In the data rows, 50 means zero.
Here are some points, one per row:
Array([35, 36, 57, 48, 54, 52, 54, 56, 38, 69, 51, 41, 53, 48, 52, 58, 61, 53, 19, 54, 59, 45, 52, 50, 45, 46, 34, 64,
       62, 58, 58, 73])
Array([47, 41, 54, 48, 44, 31, 38, 47, 39, 61, 62, 68, 40, 39, 61, 50, 48, 48, 56, 60, 62, 44, 40, 40, 43, 65, 25, 36,
       61, 41, 56, 43])
Array([53, 57, 43, 48, 52, 40, 44, 90, 52, 47, 51, 52, 66, 42, 54, 41, 48, 59, 41, 37, 66, 28, 59, 71, 45, 51, 48, 45,
       63, 52, 45, 54])
Array([55, 63, 46, 35, 58, 62, 49, 49, 40, 45, 54, 41, 41, 41, 49, 67, 54, 70, 50, 39, 47, 52, 71, 50, 48, 52, 42, 74,
       54, 61, 39, 42])
Array([46, 63, 39, 78, 58, 50, 54, 53, 44, 60, 42, 55, 43, 48, 58, 51, 49, 49, 52, 44, 66, 75, 59, 55, 69, 62, 58, 50,
       52, 62, 43, 49])
Array([40, 51, 37, 48, 54, 46, 57, 17, 45, 46, 42, 60, 40, 54, 48, 45, 35, 65, 37, 41, 39, 38, 49, 59, 37, 38, 45, 57,
       59, 53, 64, 60])
Array([50, 48, 55, 36, 54, 64, 58, 54, 28, 67, 37, 58, 57, 42, 28, 54, 55, 58, 54, 54, 56, 51, 21, 61, 45, 47, 59, 55,
       35, 38, 49, 62])
Array([54, 54, 48, 58, 40, 55, 33, 59, 36, 38, 35, 41, 49, 57, 66, 44, 41, 45, 63, 51, 54, 55, 42, 44, 48, 48, 32, 45,
       50, 37, 52, 61])
Array([45, 56, 61, 30, 53, 47, 54, 68, 49, 50, 40, 49, 42, 66, 44, 35, 59, 42, 45, 56, 31, 67, 78, 48, 49, 41, 48, 40,
       44, 40, 62, 58])
Array([50, 48, 62, 57, 56, 47, 50, 40, 61, 43, 66, 59, 59, 58, 38, 44, 59, 56, 48, 43, 49, 55, 53, 58, 50, 81, 46, 50,
       66, 43, 56, 67])
Array([51, 43, 36, 46, 51, 52, 47, 30, 41, 48, 55, 45, 54, 54, 45, 40, 58, 58, 36, 45, 51, 44, 48, 63, 51, 34, 43, 50,
       48, 52, 14, 41])
Array([56, 58, 42, 44, 44, 33, 59, 55, 54, 57, 57, 62, 48, 52, 53, 47, 60, 43, 53, 63, 38, 53, 35, 55, 45, 66, 58, 69,
       32, 49, 44, 50])
Array([48, 47, 46, 59, 39, 61, 52, 48, 58, 34, 55, 50, 58, 52, 47, 64, 37, 43, 51, 48, 44, 46, 69, 52, 62, 45, 50, 46,
       29, 50, 63, 52])
Array([49, 46, 58, 48, 41, 58, 45, 52, 41, 44, 51, 54, 59, 60, 53, 39, 56, 53, 48, 44, 49, 39, 60, 58, 39, 68, 57, 54,
       29, 67, 50, 35])
Array([53, 52, 55, 43, 46, 63, 40, 58, 63, 55, 70, 51, 57, 65, 65, 41, 44, 51, 52, 41, 65, 62, 28, 32, 48, 42, 34, 68,
       44, 60, 52, 47])
Array([50, 47, 53, 65, 42, 49, 54, 50, 53, 58, 50, 27, 42, 63, 47, 48, 49, 58, 58, 71, 45, 36, 42, 50, 55, 50, 54, 51,
       53, 67, 44, 57])
Array([45, 48, 28, 50, 43, 61, 56, 53, 48, 61, 56, 50, 39, 40, 40, 45, 46, 38, 52, 45, 70, 51, 44, 47, 38, 51, 49, 29,
       53, 54, 66, 47])
Array([18, 36, 48, 41, 41, 50, 36, 53, 70, 45, 50, 35, 36, 63, 62, 64, 48, 47, 33, 34, 54, 55, 49, 54, 52, 50, 94, 40,
       58, 41, 30, 49])
Array([38, 41, 52, 66, 54, 32, 41, 55, 46, 49, 52, 54, 49, 55, 39, 53, 62, 34, 51, 69, 52, 43, 58, 23, 62, 41, 52, 58,
       43, 57, 61, 39])
Array([46, 56, 49, 45, 61, 46, 51, 53, 46, 35, 81, 49, 31, 64, 32, 46, 63, 55, 58, 35, 52, 41, 51, 50, 53, 35, 46, 45,
       57, 49, 51, 51])
Array([60, 51, 54, 66, 46, 34, 51, 49, 40, 49, 49, 48, 59, 61, 55, 46, 49, 48, 59, 60, 55, 78, 63, 58, 19, 36, 59, 50,
       64, 57, 34, 53])
Array([49, 59, 64, 62, 52, 54, 30, 57, 47, 48, 52, 55, 38, 49, 60, 47, 37, 50, 39, 45, 26, 50, 21, 64, 60, 42, 44, 51,
       53, 56, 49, 33])
Array([27, 56, 45, 48, 65, 55, 48, 53, 63, 50, 27, 58, 55, 53, 56, 67, 75, 45, 56, 51, 42, 42, 51, 51, 32, 54, 41, 57,
       38, 41, 62, 50])
Array([57, 39, 51, 51, 48, 47, 53, 58, 41, 46, 47, 65, 46, 49, 61, 49, 47, 58, 72, 39, 60, 47, 42, 42, 55, 46, 86, 45,
       52, 60, 55, 46])
Array([79, 58, 58, 38, 47, 48, 55, 35, 39, 37, 56, 52, 58, 49, 52, 74, 51, 04, 53, 46, 48, 33, 60, 62, 56, 44, 46, 45,
       51, 62, 48, 62])
Array([35, 50, 54, 51, 47, 41, 44, 38, 38, 47, 50, 38, 80, 52, 52, 63, 62, 61, 48, 38, 39, 57, 43, 31, 67, 53, 54, 45,
       59, 46, 62, 44])
Array([62, 37, 43, 56, 64, 55, 48, 67, 49, 37, 61, 46, 46, 58, 46, 47, 55, 58, 50, 52, 47, 58, 39, 50, 51, 49, 46, 31,
       49, 48, 45, 48])
Array([61, 41, 56, 63, 57, 41, 57, 57, 54, 36, 50, 48, 47, 18, 50, 40, 62, 42, 54, 48, 54, 47, 46, 43, 54, 35, 57, 63,
       38, 30, 33, 50])
Array([54, 44, 33, 33, 56, 44, 41, 43, 50, 39, 41, 56, 54, 61, 48, 42, 40, 49, 40, 60, 66, 50, 53, 64, 77, 47, 53, 66,
       51, 28, 56, 56])
Array([66, 60, 55, 63, 62, 44, 39, 37, 67, 51, 40, 39, 57, 53, 57, 34, 52, 39, 26, 40, 52, 52, 47, 49, 44, 58, 60, 48,
       43, 43, 62, 39])
Array([49, 38, 44, 45, 65, 52, 43, 54, 47, 53, 49, 36, 57, 55, 51, 51, 45, 39, 76, 46, 32, 50, 55, 52, 42, 64, 54, 63,
       70, 48, 64, 40])
Array([68, 30, 48, 53, 44, 47, 43, 52, 87, 58, 43, 37, 56, 27, 58, 43, 57, 58, 51, 46, 41, 57, 49, 60, 53, 46, 38, 53,
       42, 65, 62, 63])
Array([49, 66, 37, 40, 42, 35, 51, 55, 54, 56, 45, 55, 52, 36, 45, 30, 57, 49, 47, 43, 33, 55, 36, 24, 50, 56, 50, 48,
       53, 56, 43, 74])
Array([53, 56, 42, 55, 60, 46, 49, 52, 53, 87, 72, 52, 51, 51, 57, 58, 40, 65, 63, 51, 42, 43, 62, 48, 45, 45, 49, 36,
       47, 43, 44, 36])
Array([65, 51, 49, 50, 51, 56, 42, 40, 36, 63, 35, 55, 37, 59, 51, 48, 56, 54, 40, 37, 45, 47, 55, 54, 55, 53, 48, 35,
       41, 48, 45, 44])
Array([61, 50, 53, 38, 50, 55, 68, 49, 58, 51, 41, 32, 37, 59, 46, 51, 53, 55, 49, 51, 60, 30, 51, 52, 48, 63, 51, 49,
       69, 50, 53, 32])
Array([34, 53, 53, 43, 52, 48, 99, 41, 53, 45, 53, 45, 70, 50, 70, 39, 49, 44, 52, 51, 37, 47, 37, 52, 58, 53, 49, 43,
       44, 52, 61, 46])
Array([13, 40, 68, 31, 59, 47, 42, 26, 56, 45, 34, 50, 60, 37, 46, 40, 40, 45, 76, 55, 51, 54, 56, 57, 62, 53, 44, 42,
       42, 67, 43, 46])
Array([46, 71, 42, 47, 49, 41, 39, 51, 59, 41, 46, 44, 47, 48, 45, 65, 38, 54, 49, 95, 59, 57, 43, 45, 40, 44, 51, 44,
       47, 50, 53, 41])
Array([67, 58, 56, 41, 42, 64, 58, 45, 48, 41, 59, 60, 47, 45, 59, 79, 46, 66, 23, 66, 50, 50, 78, 50, 74, 55, 48, 53,
       48, 47, 36, 47])
Array([46, 55, 54, 67, 39, 50, 63, 62, 64, 60, 14, 65, 49, 63, 31, 51, 37, 46, 55, 43, 53, 50, 54, 44, 51, 44, 34, 49,
       64, 44, 36, 46])
Array([46, 59, 65, 48, 33, 51, 47, 47, 49, 61, 64, 45, 48, 47, 50, 34, 46, 47, 59, 40, 64, 51, 45, 50, 51, 42, 57, 57,
       51, 39, 57, 54])
Array([67, 45, 54, 44, 28, 51, 57, 54, 42, 37, 54, 55, 36, 33, 36, 73, 49, 55, 54, 43, 48, 67, 70, 56, 50, 50, 34, 56,
       55, 36, 48, 36])
Array([51, 48, 40, 55, 34, 93, 40, 48, 55, 52, 61, 66, 50, 36, 49, 43, 55, 44, 55, 80, 47, 46, 43, 41, 41, 50, 60, 43,
       56, 53, 50, 52])
Array([56, 45, 64, 68, 73, 52, 53, 40, 51, 49, 53, 47, 50, 40, 42, 60, 22, 51, 49, 51, 54, 52, 45, 30, 30, 54, 59, 54,
       32, 48, 49, 77])
Along one direction, these points spread out more than along any other. Take the direction at right angles to it along which they spread out most. Go by this last direction. How far along it is each point below, from 0 to 99? 50 is the average, and the first point above lies past it. One standard deviation of the points above along it is 16.
Array([53, 52, 55, 43, 46, 63, 40, 58, 63, 55, 70, 51, 57, 65, 65, 41, 44, 51, 52, 41, 65, 62, 28, 32, 48, 42, 34, 68,
       44, 60, 52, 47]) 33
Array([50, 48, 55, 36, 54, 64, 58, 54, 28, 67, 37, 58, 57, 42, 28, 54, 55, 58, 54, 54, 56, 51, 21, 61, 45, 47, 59, 55,
       35, 38, 49, 62]) 44
Array([61, 50, 53, 38, 50, 55, 68, 49, 58, 51, 41, 32, 37, 59, 46, 51, 53, 55, 49, 51, 60, 30, 51, 52, 48, 63, 51, 49,
       69, 50, 53, 32]) 57
Array([47, 41, 54, 48, 44, 31, 38, 47, 39, 61, 62, 68, 40, 39, 61, 50, 48, 48, 56, 60, 62, 44, 40, 40, 43, 65, 25, 36,
       61, 41, 56, 43]) 27
Array([35, 50, 54, 51, 47, 41, 44, 38, 38, 47, 50, 38, 80, 52, 52, 63, 62, 61, 48, 38, 39, 57, 43, 31, 67, 53, 54, 45,
       59, 46, 62, 44]) 78
Array([35, 36, 57, 48, 54, 52, 54, 56, 38, 69, 51, 41, 53, 48, 52, 58, 61, 53, 19, 54, 59, 45, 52, 50, 45, 46, 34, 64,
       62, 58, 58, 73]) 58
Array([67, 58, 56, 41, 42, 64, 58, 45, 48, 41, 59, 60, 47, 45, 59, 79, 46, 66, 23, 66, 50, 50, 78, 50, 74, 55, 48, 53,
       48, 47, 36, 47]) 49
Array([46, 55, 54, 67, 39, 50, 63, 62, 64, 60, 14, 65, 49, 63, 31, 51, 37, 46, 55, 43, 53, 50, 54, 44, 51, 44, 34, 49,
       64, 44, 36, 46]) 44
Array([68, 30, 48, 53, 44, 47, 43, 52, 87, 58, 43, 37, 56, 27, 58, 43, 57, 58, 51, 46, 41, 57, 49, 60, 53, 46, 38, 53,
       42, 65, 62, 63]) 51
Array([18, 36, 48, 41, 41, 50, 36, 53, 70, 45, 50, 35, 36, 63, 62, 64, 48, 47, 33, 34, 54, 55, 49, 54, 52, 50, 94, 40,
       58, 41, 30, 49]) 72
Array([56, 58, 42, 44, 44, 33, 59, 55, 54, 57, 57, 62, 48, 52, 53, 47, 60, 43, 53, 63, 38, 53, 35, 55, 45, 66, 58, 69,
       32, 49, 44, 50]) 45
